The rows below come in pairs that one turn or mirror swaps. Which row does each named row swap with?
puv: [  3  -2   9  -4  -7   3  -2 -12 -11  -3  -8   2 -17   5   2   4]
Kaba: [  2  -4  11   0  -8   2  -6  -2 -18  -3  -1   1   7   6   3   1]
robar: [ 10   0  18  -8  -5   1  -6  12   6   7 -16   7  11   4  14   4]
nufu: [ 16 -11   5  -1 -16 -11   4  -3  -3   0 -13   3  -5   1   3  -2]
voku: [ 7  4 -5 -4 -4  5 -6  0  8 11 -6 11  6  2 15 -2]
zozif: [  7   0   8   7   1   7   2 -13  16  -9 -15   5   3   6   5   3]
zodeb: [ 13 -18  15   0 -11   7   4  -8  -2  -6 -11   6  -3   6  10  14]
Tupo: [ 20  -6   6 -16 -11   0  -3 -10   7  -7  -4   0  -9   8   2   4]
voz: [ -1  -4  20  -7  -6  10   1  -3  -5 -11 -16   2  -6   5  -6  14]
laki: [  1   1  22  -5   3  -4  -8  -2  -3  -7  -9   7  -7   6 -10   3]
Vom: [ 10 -11  16   1  -8   0  -5   1  -9  -9 -12   1 -13  -2  -5  -1]
Deri: [  8  -3   8 -17  -8   5  -5 -20  -9  -3  -8   6   2   0   4   4]
Dife: [  8  -8  20 -10  -1   1 -18  -4  -2  -3 -11   3  11  -1  -4   6]
gepo: [  1  -3   3   4 -13   4  -6  17   8   6 -11   1  -1   5  -2   5]
bif: [  0  11   1  -5   5   2  -3  -5   2   9 -11  10   5  -2   5   1]
kar: [ 15  -9  10 -11  -6   7  -3   7  12  10  -3  -2  12   1   8   7]
lodak: [  5   4  13  -5  -6   7 -11  -4   9   6  -6   8  14   4 -11   0]
dirun: [  1   5  -4   1  -4   9 -17  -3   3  -1 -16   3   4  -1   4  -1]
rirel: [  6   1  15   7  -9  14  -1   7  17  -5 -11   0  -3   4   7  -1]
fasos: [  6  -1   9   5 -16   4   1   7  19  -1  -2   8  -3  -1   6   8]
dumig: [  8  -2   4 -17  10   7  -4  -1  15  -1  -8   3   2   2   6   3]
Subi: [ 8 -5  5 15 -3 -1 -5  0 14 -5 -8 11 -6  5 -2  3]
patu: [ 11  -4  10  -9 -10   6  -3  17  14   0 -12   3  13   1   1   4]
fer: [ 6 -4 12 19  1  4  1 -5  4  6 -9  9  0  4  0  3]
govip: [  4   0  17  -6   1   4  -4  -3  -6 -10  -4  -4   8  -8  -4   8]
pepem: [  7  -1  19  -5   8   0  -3  -4 -12  -1  -5   6  10   6  -1   3]
favul: [  6   7  12 -14  -9  -7  -2  -3  -6   3  -3   0   6   3  -3  -7]
kug: [  8  -1   6 -17 -16   7  -4  -2  -7  -6 -19   6  -3   4  13   2]
kuveg: [  4  -4  16   1  -5  -4   1  -6  -6 -12  -6  10 -11  -5  -5  10]
magu: [ 16 -18  17  -1 -16   5   6  -7   3   2  -7   5  -5   6   4   9]
Fizo: [ 11  -2   9  17  -2   5   0   6  -1   8 -11   9  -1   7   0   6]
Vap: [  8  -7   3 -23 -15   3  -4  -9   1   0  -5   8   3   5   4   3]
vod: [  8  -1  14 -10 -12   2  -3  12  20   6  -9  -1  -6   3   3   5]
Nefo: [ 14  -7  14 -20   1   0   3   5  -1   6 -15  13  -1   1   4   6]
ripa: [ 7 -7  5 -4 -1 15 -1  4  8  2 -7 -4  6 -1 16 13]
rosut: [  5   7  -3  -3  -1   2 -11   3   8   9  -8   8   0  10   6  -6]
vumu: [  2   3  13  -6   1 -10 -10 -10  -2   1 -16  13  -8   2  -3   4]
betok: [10 15  3  5  3 -3 -1 -4  7  3 -7  3 -4  5  4 -3]
samo: [ 6 -4  7 20 -9  2 -4 -2  1  6 -9  4  5  2  3  5]
fopu: [ 10   0  11 -22  -7   6  -3 -15  -3  -1 -12  -1  -6   3   3   4]
Koro: [  7  -1  18  -8   3   1  -3   3  -8  -9 -16   5   8  -2  -9   5]
suk: [ 15  -4  18   0 -18  -2   9  -8   3  -5 -13   3 -11   0   2   9]
gabav: [ 17 -14  17  -1 -14  13   2  -7   1  -3 -10   2  -3   7  -3  14]
fus: [  8   0  10 -11 -16   0  -8  -4  21   6 -12   8  -3   6   6   5]
pokun: [ 9 -5  9 -7 -6  2 -1 18  6 -4 -1  5  9  2 12  4]
beru: [  2   1   0   2 -12  11  -5   0  15   5  -4   1  -9   9   9   3]

fer is swapped with magu
suk is swapped with Subi
Vap is swapped with bif
zozif is swapped with nufu
favul is swapped with dumig

